(in the rows, 128 means zero)
One turn moves every row onto another: examples first, then more rows asked
q952: [145 126 103 184 157 128 137 119 129 136 156  89 107 122 115 103 140 105
 121 114 155  93 122  99]
q540: [117 139 157 130 126 100 120 116 116 111 159 164  90 106 141 155  93 130
 135  76  91 136 132 106]
q143: [136 131 156 136 144  94 145 121 133 134 125 163 120  75 137 131 157 100
 150 141  91 123 111 131]
q106: [136 121 115  83 141 126 106 116 104 103  97 134 117 164 122 136 124 152
  90 137 147 119 133 167]
q653: [117 125 158 148 128 103 125 116 131 120 151 161  99 115 146 150  90 107
 126  82  84 143 154 110]
q158: [139 169 113 111 120 144 155 104 108 150 128  88 106 162 149 150 102 157
 128 133 141 125 132 146]
q310: [119 145 109  98 114 138 137 121 118 113  90 138 150 142 137 132 126 145
 111 137 149 146 138 179]
q858: [121 139 108  92  96 155 117 118 126 142 109 146 158 158  98 138 143 129
 126 149 138  97 138 135]
q411: [142 155 115 139 112 126 160  99 126 185 134  91 137 147 137 138 141 117
 133 144 131 102 148 137]
q122: [165 115 170 141 144 116 111  86 130 104 124 139 121  83 131 126 122 102
 152 104  98 119 127 135]
q641: [164 100 173 138 134 115 121  87 106 100 135 144 104 100 136 130 104 117
 141 101  92 127 121 112]
q512: [108 153 149 134 122  83 137 140 141 140 159 177 105 113 137 146 128 115
 133 111  75 127 126 121]
q814: [104 136  89 101 130 146 115 158 143  90 112 143 121 140 104 144 138  95
 118 104 160 105 146 112]
q268: [122 160  96 156 137 141 140 155  98 139 173  79 106 124 140 127 117 113
 132 132 159 114 113 113]
q496: [155 127  79 146 148 137 134 146 149 123 137 123  97 137 132 120 113 108
 137  93 179 107 125  87]
q873: [153 162 107 146 132 123 150 115 113 169 120  90 142 131 162 124 111 123
 167 143 144 113 116 133]
q190: [ 98 110  90 127 173 145  98 135 113  78 123 123 109 119 112 119 128 102
 113 114 149  93 103 128]
q956: [101 143 109  93 117 120 119 109 142 145 100 148 127 157 121 155 132 121
  99 119 137 118 160 173]
q805: [133 138  89 154 163 131 153 140 119 132 153  80 101 130 150 127 130 104
 138 132 138  88  96  97]
q578: [103 157 114  95 118 128 126 117 126 152  87 151 133 164 128 136 111 149
 116 150 120 127 114 159]
q558: [152 109 169 125 125 104 139 118 111 121 134 151 132  76 143 135 145 100
 140 141  92 118 100 130]
q323: [105 124 105  85 133 137  90 105 111 124 108 144 134 164 128 149 106 140
 112 120 127  98 128 171]
q696: [106 149 154 115 119  90 138 145 122 132 155 172 119  84 149 161 133 111
 133 116  94 127 113 124]
q164: [161 101 170 153 129 124 126  87 133 108 137 150 115  89 143 125 102 111
 124  97  95 128 125 135]
q23: [149 127 108 171 159 123 119 157 121  91 145  81 126 124 130 113 118 105
 142  99 152  92 118 105]
q972: [ 95 123 116 121 149 127  96 159 136  71 113 141 114 160  96 129 118 127
  92 104 129 103 117 129]
q744: [101 151 155 129 133  84 138 135 124 136 147 168 124  90 143 154 140 113
 123 122  86 129 142 108]
q561: [140 151 101 115 122 125 146 113 117 175 138 101 126 170 164 153 107 143
 136 139 120  91 122 142]
q375: [102 112  99 138 161 126  97 130 145  98 122 147  99 132  98 119 131 109
  87  88 164 109 136 136]
q404: [118 113 100 131 160 122  96 170  96  93 140 120 115 127 113 111 141 106
  98 134 166 106 109 131]
q771: [174 134 100 141 116 147 138 105 131 174 136 123 134 156 127 112 118 146
 145 137 155  96 118 111]
q354: [136 134 163 143 121 103 106 104 137 108 156 152 100 121 131 142  93 117
 136  73  81 123 142 123]
q379: [107 145  99 119 152 116 107 155 129  82 115 147 118 133 118 107 134 131
  73 120 159 136 114 118]
q784: [140 141 120 172 154 128 115 163 118 122 155  86 118 141 125 111 115 127
 106 122 155 121 124  80]
q980: [144 125 167 138 136 106 142 103 129 120 133 156 142  66 142 129 152 116
 123 134  95 115 112 131]
q75: [154 144 130 153 114 151 145 130 110 154 132  77 148 149 144 137 107 140
 142 142 142 135 147 141]

q164 turns into q980
q873 turns into q578
q641 turns into q558
Where do these go?
q956 turns into q375
q268 turns into q158
q75 turns into q310
q122 turns into q143
q496 turns into q771
q805 turns into q561

